In the rows, 128 means zero.
One turn or mirror swaps these rows in pairs. Which row does each one swap with?
The rows were stretched afterwards, more along some directions than others.
Delil: [131 122 113 143 154 108 107 115 144 113 105 110 104 126 123 108 152 119
 111 138  96 133 116]
kabe: [127 140 134 145 137 118 120 102 121 105 117 163 158 105 128 102 132 126
 122 130 129 131 128]
zodal: [132 120 129 130 122 138 138 164 120 121 141 119 121 153 142 124 108 113
  98 122  85 124 142]
ravev: [133  92 123 130 126 127 124 141 119  95 138 135 116 143 140 103 126 120
  91 127  83 116 143]
Vik: [ 94 127 118 123 109  71 138 135 139 125 133 134 142 144 140 132 132 160
 128  95 121 177 127]
Soso: [132 129 115 154 148 123 103 108 117 105 116 136 169  97 108 124 126 127
 112 123 131 135 137]
fumos: [149 113 129 131 142 169 144 104 123 109 110 140 137  94 142  88 116 123
 108 133 138 100 149]
menog: [117 114 141 111 140 101 110 105 140 127 139 114 135 137 108 144 176 124
 138 148 105 134 100]
sele: [123 152 143 131 116 127 140 154 117 132 132 122 116 131 158 106 123  89
 126 124  66 104 128]
nipu: [126 136 128 128 165  88  96 128 137 100 146 106 122 164  79 190 145 147
 110  99 111 158 117]
zineb: [139 103 131 123 122 129 135 128 123 104 126 141 103 122 156  76 130 141
 122 116 108 130 139]
sur: [111 137 154 109  88 104 147 133 133 123 142 122 148 140 134 163 120 146
 130  80 102 150 138]
kige: [138 114 130 126 111 148 137 156 118 108 124 121 128 161 148 126 135 120
  92 123 101 138 166]
nadig: [126  92 123 105 112 129 141 143 131  98 110 146 172 138 144 132 121 179
 105 118 168 150 149]
Pav: [135  90 110 130 141  93 109 118 142 102 122 133 123 154 114 134 159 153
 104 129 128 149 121]
pulim: [174 137 119 140 160 149 112 130 132 127 112 119  87 125 144  95 134  97
 135 141 103 106 129]
Lolon: [140 117 115 123 112 157 148 114 130 122 125 144 131 102 144  79 124 127
 117 123 145 111 143]
Raba: [140 155 121 136 183 124 100 140  98 103 120 106  95 145 118 139 143 106
 137 138  79 124 135]
beru: [143 141 150 139 176 126  98 102 106 110 126 126 143 130  80 154 151 111
 137 147 111 118 112]
Tav: [151  98 116 121 124 109 126 161 126 106 158 106 139 149 117 156 119 164
 105 107 115 130 139]
mivi: [160 104 111 143 160 128 118 117 130 109 141 129 137 128 108 137 147 162
 119 120 162 145 145]
Dulu: [141 118 146 114 134 147 127 141 117 111 127 119 126 133 117 127 103 123
 103 126  78 110 137]
dodu: [142 135 112 145 132  82 117 125 146 155 170 118  98 143  99 163 150 112
 130  95 119 143 106]
Fod: [159 107 111 128 143 113 122 178 102 115 129 126 116 171 106 154 143 140
 117 117 126 139 136]
dorif: [157  95  97 136 144 127 128 155 117  95 134 114 109 133 160  93 121 162
 110 124 106 125 160]
Nefos: [123 118 111 139 145  96 124 141 128 131 128 105  97 139 133 126 134 120
 104 120  99 125 122]
Kat: [162 129 104 140 169 156 125 118 117 126 119 110 111 110 105 107 114 150
 133 133 146 122 141]
kugek: [134 135 106 143 117  78 125 132 143 137 152 134 109 139 140 136 158 124
 128  98 118 141 119]
Tif: [144 115 119 126 137 124 113 145 119 137 145 101 139 157  83 188 136 130
 119 112 127 129 128]
ruded: [139 130  97 129 164 111  99  95 134 121 138 123  96 112 101 132 125 136
 113 102 119 132 124]
Bugap: [157 101 115 164 124 102 123 161 133 131 143 135 140 128 147  90 137 132
 105 130 105 122 117]
nisel: [119 100 125 132 102  82 122 145 145  94 120 153 139 146 150 126 139 159
  94  98 111 156 130]
bozu: [141 128 122 140 182  92  97 148  99 102 154 120 116 151  97 156 148 104
 118 133  77 127 118]
Dar: [158 130 131 135 118 152 155 179 118 116 114 137 127 140 160  99 114 132
 104 125 109 115 159]
fupa: [138 130 137 113 107 152 150 114 147 129 115 122 119 127 129 129 115 153
 123  93 145 134 149]
vusa: [143 107  98 122 139 155 129 148 113  94 124 122 140 137 133 135 107 149
 108 105 146 146 179]
mused: [130 149 128 153 151  94 107 106 142 125 115 150 139 122  94 145 150 133
 125 116 148 152 104]
dod: [ 86 154 120 136 147  76 114 155 101 111 112 135 147 164 101 172 149 130
 128 121 116 171 120]
peto: [149 158 131 138 136 102 130 132 124 138 164 122 126 125 117 138 137 113
 150 104 110 123 119]
pob: [115 140 136 110  89 127 153 115 140 133 120 128 152 126 126 152 120 160
 129  85 147 150 144]
Peva: [134 138 135 137 111 108 118 152 129 142 117 134 116 131 146 103 130 106
 120 122  73 102 111]
topod: [115 151 147 119 129 130 125 121 143 110 108 110 109 118 120 117 140 144
 136 122 108 140 118]
Ketal: [111 138 108 134 142 111 128 150 129 126 123 110 150 152  97 174 135 152
 108 111 139 152 142]
Dukek: [131 114 129 115 132 113 129 125 121  93 125 130 150 138 140 133 163 148
 132 127 129 132 135]
nok: [134 157 138 128 143 112 134 142 117 122 140 114 107 122 124 113 122 115
 138 126  87 114 111]
Pap: [134 104 121  99  95 120 157 152 144 124 153  99 114 159 129 147 118 162
 116  84 114 143 147]
gapi: [103 117 127 123 113 119 128 113 120 122 155 151 157 101 132 100 134 110
 121 129 114 128 126]
Bidod: [138 145 154 134 119 113 111 134 133 110 139 142 116 122 143 103 110 109
 107 102  63 110 117]
fazi: [140  91 123 121 154 115 116 120 100  84 123 133 138 133 125 136 150 135
 120 126 124 123 134]
zudef: [138 118 107 154 128 104 103 147 133 100 157 138 131 115 136 115 142 138
 108 111 117 136 135]
Nev: [165 114 104 134 137 178 122 144 119 116 125 116 113 124 134 109  93 128
  93 121 107 106 171]
livom: [141 130 139 139 136 127 116 121 109 133 121 121 167 107 111 151 110 133
 117 115 128 112 132]
Gad: [155 115  99 152 133  87 110 114 166 168 146 128 128 133 100 142 144 147
 125 114 153 150 103]
sugov: [159 126 138 139 161 106  89 143 103 132 146 116 130 161  85 176 144 101
 135 134  95 121  99]
rilu: [163 111 119 154 109 123 114 155 154 152 115 141 128 141 137 114 127 121
  92 137 107 109 120]
tok: [117 147 131 119 146 114 123 109 128  88 122 126 134 111 152 126 120 153
 112 103  91 135 151]
Sed: [164 145 139 148 148 132  96 127  99 136 130 134 122 141 102 137 157  75
 133 140 106 119 117]
Rufep: [142 124 116 141 132  92 119 136 125 110 153 141 120 140 141 138 150 132
 127  94 124 138 137]
rupof: [126 113 122 133 142 107 126 140 123 129 120 109 144 147  86 147 142 159
 127 122 139 157 111]
rigip: [145 121 115 139 143 102 117 136 133 124 123 160 118 123 152  87 148 116
 125 142 134 122 105]

sele is swapped with Tif
kabe is swapped with Pav
nadig is swapped with rigip
rilu is swapped with dod

